In the rows, zero is written as 128.
One turn moves every row onto another: examples first, then more rows asked:
gusak: [120 130 140 140 133 151 112 131 134 118 117 169 129 124 149 137 119 144
 129 125 128  99 169 120]
Nenen: [127 123 159 106 107 123 110 148 129 117 113 156 110 119 136 161 119 122
 110 127 113 136 158 127]
lizim: [ 99 134 178 151 123 153 113 134 147 124 101 144 127 130 169 131 129 135
 133 142 136 105 166 116]
mipa: [140 137 148 110 105 116 113 141 144 123 107 135 141 126 161 154 124 127
 111 143 155  91 163 115]
Vab: [ 89 107 178 142 102 165 125 132 162 121 108 116 132 140 133 135 182 114
 100 104 120 140 100 132]
detel: [138 134 131 112 105 125 122 156 132 132 131 152 138 125 142 159 117 134
  95 126 139 119 146 160]
gifa: [159 123 112  91 122 159 126 105 168 116 113 115 153 104 151  97 178 102
 119 117 128 133 139 130]
putu: [ 99 126 156 142 129 155 170 140 163 126 141  99 123 156 140 139 156  97
 132 148 119 131 103 138]
nisut: [155 120 112  91 128 158 137 110 163 117 124 112 140 104 164 104 163  90
 139 135 118 131 157 120]
tebu: [135 130 116 105 145 168 153 116 164 116 123 119 113 113 163 102 150  87
 145 136 105 138 149 122]
rana: [154 119 112  97 129 168 125 104 163 114 115 125 146 102 145  94 176 106
 123 110 117 140 139 133]
riz: [162 117 110  98 127 155 125  97 163 123 126 119 133 107 146  93 178 100
 123 117 125 129 123 130]
Paka: [122 129 149 143 112 142 159 150 159 135 140 115 157 155 134 150 142 124
 109 131 147  98 101 158]
bago: [160 116 113  97 127 155 125  99 161 121 129 121 130 104 143  95 178 100
 123 114 119 135 123 131]
niti: [ 99 141 160 145 130 154 105 139 140 117 105 153 130 136 164 133 120 132
 126 136 132  99 166 114]
pir: [ 99 115 174 136  95 154 127 129 171 125 104 100 148 143 149 136 186 112
  97 115 148 116 101 127]
gebol: [120 117 146 135 113 176 120 110 167 120 117 109 159 123 143 103 191 122
 107  97 145 112  99 138]
giz: [ 83 114 184 135 107 149 126 143 163 107  99 109 125 147 152 147 173 110
 105 130 123 126 116 106]
tuzet: [109 134 188 126 100 128 113 143 150 127  94 123 126 129 171 148 133 118
 118 151 144 114 161 116]
Maba: [163 117 112  93 123 150 127  99 161 123 127 117 132 104 146  98 177  97
 120 117 123 134 122 132]
bifol: [114 143 172 117 104 124 106 148 145 120  96 127 132 137 169 151 126 114
 109 149 147 104 160 112]
kede: [147 132 135 109 104 121 118 154 133 132 138 146 139 114 133 145 118 129
  94 122 136 118 147 159]
liv: [103 129 155 141 126 151 170 140 167 128 139  93 129 157 146 140 157  98
 131 153 128 123 104 136]
ziked: [111 123 147 156 125 158 158 147 153 132 145 134 146 152 124 143 138 130
 118 119 127 110 102 161]
senu: [ 99 127 151 149 132 158 170 137 165 126 141 100 129 157 144 136 156 102
 135 150 124 121 106 136]
deduv: [ 75 114 178 152 122 165 127 136 162 105 104 121 126 146 151 136 170 121
 114 125 117 119 118 106]
tuser: [138 131 128 127 119 137 117 148 129 131 141 162 139 114 131 135 115 141
 104 114 129 115 151 159]
gudo: [ 91 112 167 158 115 175 126 123 168 122 109 119 148 144 146 121 183 126
 109 105 137 111 104 127]
Rotup: [138 139 123 123 113 133 122 150 135 131 133 155 148 129 148 151 117 142
 102 127 148 102 148 156]
mife: [ 97 125 191 133 111 141 112 143 138 122 101 144 107 125 154 145 126 119
 123 138 115 136 160 122]
noris: [144 135 115 100 136 158 153 117 171 119 119 105 125 116 174 104 153  85
 142 147 124 123 150 119]
buvo: [127 115 156 112  97 155 118 119 167 120 112  96 151 121 137 117 194 107
  95 101 142 131  94 139]
zalo: [101 132 176 120 113 137 104 151 133 115 103 151 108 129 148 149 120 115
 113 133 111 136 158 121]
kiriv: [154 118 116  86 126 155 137 114 160 117 126 112 133 100 159 108 162  85
 137 133 110 142 155 124]
Bugi: [ 82 118 177 148 114 155 128 136 170 108  99 108 137 150 160 137 172 118
 110 135 135 105 119 102]
bima: [142 130 122  87 129 153 152 123 167 117 119 106 112 113 163 114 152  77
 135 143 110 144 147 124]
mel: [132 134 126 125 116 138 122 151 128 131 136 164 136 126 139 152 116 142
 104 120 132 116 149 161]
Fanut: [148 136 126 122 114 129 119 146 137 133 137 149 152 116 143 137 119 140
 101 123 150  97 151 155]
Zeves: [151 118 113  95 133 163 137 110 159 116 127 119 134 102 158 102 162  90
 141 130 108 137 157 123]
goraf: [118 123 156 135 109 139 158 155 152 134 142 122 140 150 120 157 141 118
 105 124 127 126  96 164]
Kupum: [116 109 153 127 113 175 118 116 158 117 118 118 141 119 127 109 189 115
 104  89 122 141  96 144]
muz: [157 119 116  85 120 158 126 109 165 116 114 119 143 100 143 102 178  97
 116 113 117 149 136 134]

bifol -> niti
rana -> muz
Now find these:
buvo -> gebol
Paka -> ziked
deduv -> giz
bima -> noris
tuser -> kede
Rotup -> mel
Vab -> pir
mife -> tuzet
Nenen -> mipa
senu -> putu
riz -> bago
nisut -> Zeves

